Each row is where one point has got to under a steady rotation. How many ticks took it there?
The counts run from 0 to 136.
[ -5  -3 -16   8  -1 -19   5  16   2 -10 -15 -15   8  21   7   8   8  -1
  -6  -7  -2   2  20 -12 -11 -40   3   9  10  14  19  -1   6   6 -11  -9
 -12   4   9   7   1  12   9   1   9   7  -2 -17 -23  -1   5  -8  -1  -7] | 35
[  2   2   2 -13  17  15   9  12   3  10   8   3 -10 -26   7 -13 -10   7
   2  10   1   3 -21   5  19 -13  -6  11  20  -4  -4  15  10 -15  11  -1
  -9  15  17  -5 -12  -1  -7   5  10  -2   5  30  22   3 -17 -13  -5   8] | 4
[-14 -15  11 -10  -6  -7   9  -6 -14  -3   2   8   5 -12   5   4   1   6
   3  -8  -3  -2 -12  12   5  43  16 -10 -23   9 -16 -14   3  -6  -3  15
  -4 -12  -9 -10  -2 -17 -13  -6  10 -13   2   1   0 -28   4  -6   4  -4] | 7
[  7 -22   5 -16  -3  -6   3 -10 -31   6 -12   3   8 -17   1  12  -9  -1
  18  11 -11 -18   3   8  -3  21  12  -1  -3  -6  -5   6  -3 -18  -5   2
   2   8   3  -2  11  11  -6 -13 -19 -10 -13  18   4  20   9 -17 -17   8] | 58
[-18 -18  -6 -11  -6 -20   8  15  -3   6 -11  -2   0  -3   0  17   2  11
  -2  -9  -2  -7  13  14  -8  10   8   0   2  10 -11   0  15  -3 -18  -4
  -3  17  20   7   9   2  -3 -18  23  22 -12   6  -2 -37 -15  -4  -4  -8] | 42
[-11  -1  11   9  -1  -3  13  31   8   6  11  -4  -5   4   3   3  14  15
  -4 -13  -9  16 -12  -5   7 -30   6  11  -9   3  10  -6   2   4 -15  -5
 -12   0   7  -4   6  -3   8   5  44  13  10  -9  -7 -18   2  14   1  12] | 131
[ -9  10   5  16 -11   0  -6 -15   2 -14   0 -12   8  21   1  24   6   3
 -10   9   4 -12  14 -11  -3 -26   3  -5   0   1  15  -9  -9  -3 -25   3
  -6 -10 -12 -15  -2 -10  -4   7   8   6  11 -29 -23  -5  22   2   4  -4] | 36
[-28  11  25   5   5  10  17   4   7   2  18   3  -7   3  -4   8   9   2
 -23  -4  -3  12 -10  12  16   5  -4  -8  -2   1 -11 -16   7   9 -20  -6
  -6  -4  -9  -3   2 -23  -7   4  30   3  22   1   8 -17  -4   1   6   0] | 97
[-13   0 -11  -6 -16  -5   9   5  -6  -1  -4  -6   7  24  17  15  11  -1
 -25  -5  -3 -17  24   8 -11   4  11 -10  10  12 -14  -5  17  14  -3  -5
  11   3   7   8   5  19   5 -19   0  -1  11 -12  -9 -12   7 -16   0 -13] | 43
[  5   3  16  -7 -10   1   9  18  -7  14  -2  14  -4 -15   6   2  -8  19
  -7 -17 -19  -7 -21  19  12  15   6  -8  -9   2 -16  13  -2  -7   5  12
  12   5   3   0  -8   7 -10 -17  11  -1   6   9   8  -8 -14 -21 -11 -11] | 93
[-32  -6   4   2   7   1  22  19   9  -6   9  -1   0   8   8   3  14   6
 -16  -7  -2  13  -8   5  16  -3   5   8   8  15   4  -9  16   5  -4 -10
 -15  -6   6  -1   3  -8  12   1  41   3  11  -5   0 -28 -10  -5  11   1] | 0
[  6 -20 -20 -19  13  -5  -3  -2  -1   0   5  -4   1 -23   9  -5  -1  10
  14   7  25  -4 -15   0  -9  17  11  -5  -9  -1  -7   6   3  -3  -2  16
 -13  12   6  -3 -18  -6 -14  -2   4 -10   9  16   5 -33  -4 -18   9  -5] | 49
[  0  -7 -12 -20   7 -12  22  26   6   3  -8  -2   2 -18  24  -9   3  11
  -2 -21  -6   1   6   5  -1   1   2   4   4  12  -8   3  12  -3  21  10
  -7  13  11   5 -12  21  -1 -12  19   6  -1  10  -5  -7 -13 -19   4 -10] | 94
[  5 -18 -16  -2   7   3  -9  -5 -20   1 -15   1  -1   6 -16  -6  -8  -7
   8  10  -5 -12 -16  10  -3  11   5   1  10  -8 -11   7  10  10  10  -8
   9  -1  13  25   7  11  10  -9 -24 -14 -10  29  15  -5 -13 -15 -22   9] | 110
[-21 -10  18   0 -17  -9  17   3 -17  -4 -16  -7   7  17   1   9   5 -17
 -11  -4 -26   1  14   5   9   1  15   9   6   1  -4 -18  11   1   1  -9
  12  -4  -1   6  20   9  20  -3  -4  12 -23 -10  -7   9   3   0  -8  12] | 17
[ 14   5  -3   9  19  -7 -13 -12   0   0  -9  -3  -6 -10 -28  -7 -25 -15
  21   8   5   6   2   3  -4  -8 -24   2 -14  -7  -5   6  -9 -12 -14  -5
 -14  12   1   3  -7  -6  -7   3 -24   4  -8  21   1  15  -8   1 -13   5] | 117
[  1  10  -6   9   1  11 -12   2   1  17  11 -10 -15  32 -17   8  18  -8
 -10   1   4   5   4   4 -10 -33  -4  -1   1   0   2   9  -9  21 -23 -12
  -3  -1  19  13   1   9   2  -4  -1 -10  12   0   9  -5   3  13 -22  14] | 80
[  9  -5   9  24 -15  12 -31 -13  -9  -5  15  -3  -4   6  -7  10 -11  10
  17  16  -7 -16 -27 -14  -5 -13   9   4   5 -27  10   0  -9 -12 -19   6
   8  -1  -7  -4 -13 -11  -2   7   1  -3   4  -7   3  -8   6   6 -12   4] | 126
[ 13  -5  -6   9  -2   6  -8 -15  -7 -14   0   7   5  -6   1 -21 -10  -7
   8  -5  -4  -8 -33  -2  -1  13   9  -6   5  -1 -12 -13   1   5  29  10
   7 -13 -14   4 -18   1  -3  -1 -20 -28   0  10  -5   3  -3 -23   1  -9] | 14
[ -3   1  -2  -3  12  -8  -1  -6  11 -13  15 -14 -16   2  -9 -15  11 -27
   9   1  24  25  -6 -16 -12 -11  -9   0  -7  -1   1 -16   7  23   3   2
 -22  -6 -10  -5 -11 -13  -2  23 -10  -4   5   5  -7 -10  11  11   7  12] | 19
[  2  -5  -8  15 -20   4  -9  13  -1  -3   3   4  -2  20  11   8   8  18
  -5 -11 -10 -20 -19  -3  -3  -1  20  -5   7   0   0   0   2  10  11   9
  25 -11   1  14  -3  12  12 -22  18 -11   7 -13  -6 -21  -5 -16  -1 -12] | 85
[-17  -6   6 -23  15 -17  24   1  -1  -4  -3 -12  -1  -5  13  -1  14 -16
  -3   3  11  14  26  -2  -6   3   0   3  -2  14   0  -5   6   0 -10  -6
 -28  13  -1 -17  -4   0 -10  13   3   4   4   7  -7  -3  17   1  10  10] | 53
[ 18  25  -3   0   8  -7   9  22  21  -3  -2 -11 -14  -4   3 -11  -2 -23
  -1  -8   9  22   7 -13 -13 -30 -14  11   0   0  -3  -6   5   6   0  -3
  -9  20  -2 -13 -13  12  -7  13  -8  14  -9  -1 -10  18   5  12  -5   4] | 124
[  6   7  -9  20  -5   3 -12  16  25 -11  10   0 -15  -2  -3  -6  -9   4
   9   2   0   7 -32 -10   1 -24  -7   9  17 -15  -4  -1   8   1   4   6
   7  11   2   0 -17  -8   4   8  14  16 -13   8   2 -21 -18   8  -4  -3] | 30
[  8  -5 -17   6   5  -6 -12 -13   3 -24 -10 -11  -4  -5  -2 -11 -16 -17
  15  16   0  -6   1 -15  -5 -17   0  12  26 -12   3  -2   7  -7   9  -8
  -2  10   8   1  -5  -2   7   7 -24  -3 -19  18  -2  13  -1  -7  -1   0] | 65
[-15  -7  -9   4  16 -22   7 -13  -3 -20  -9 -14   7  13 -10  -5   3 -22
  -1   1  13   8  23  -4  -3   7  -1  -7  -4  22  -1 -16  17   7  -4 -16
 -25 -11   0  10  13  -9   8   3  -8 -12  -5   2 -18  -9   4  -5   8   2] | 61
[ 10  17  -1  17  11  -2  -6  -7  21 -17   6  -2 -12  -3 -15 -19  -6 -23
   7  -5  18  18 -23 -16   2 -13 -23  -1   1  -5  -5 -12   1   5   7   8
 -13 -12 -16   4 -16 -14  -4  16 -10 -13   5  11  -5   8  -3   4   4   0] | 116
[ -1  18  -4  21  -9   1 -15 -18   3 -12   8  -2   1  28   6  20   2 -12
 -21  16  12 -14  24  -2  -9 -10  -8 -13  10  -9  -4  -6  -4   3 -21  -7
   5   8  -8  -2  -9   2 -16   6 -13   3  10 -26 -13   7  14  -5   5 -21] | 133
[ -7  -6  11 -16  -1  -7  18  -9 -21   2  -1  -5   4   5  10  -8  12  -6
  -1 -13  -2  -1  -5   4  -1  19  10 -14 -20  14 -10 -13   1  10  12  12
 -14 -21 -21  -8   1  -6 -11   1   2 -31  21   1  -8  -8  16 -16   5   3] | 104
[ -7 -12   7  21 -21  -4  -7   3 -18   0  -4  -5  -2  27 -14   7   5   4
   3  -7 -20  -7 -27   0   3  -2  22   0 -10  -5   4 -11   5   6   1   3
   8 -25   3  17  13   4  20 -12   9  -5  -5 -10  -2 -20   0   2 -12   8] | 25
[  8   7 -12  -8  12   9  -1 -17  -4  -5   2  -3  -2  -3  12  -1  -2 -15
 -12  17  14 -12  14   6  -3  -9  -2  -7  17   0  -3   9  -3   5   4  -3
  -2  10   6  -7  -4  10 -19   1 -26 -15  14  11   8  36  14 -29  -7  -7] | 99
[  1   6  11   6  -8  -8   7  -1 -23 -10  -6 -13   9   8   0   0  10 -11
  10 -12 -14   9  -6 -18   0 -21   8   8 -15   7  18 -16 -14   5   7   7
 -11 -29 -18  -4   9  -1   2   2   3 -22  11 -16 -15  23  23   3  -2  16] | 70
[-13   9  -5  12  -1  -7   2   9  25  -9  -1  -9  -7  21  -3  10   5  -4
 -19   2  10   2  25   2 -10 -27 -15   9  14   7  -1  -2  18   4 -14 -20
  -8  14  12   5  -4  -1   5   3  14  21  -5  -8  -9 -10  -7  -2  -2  -7] | 132
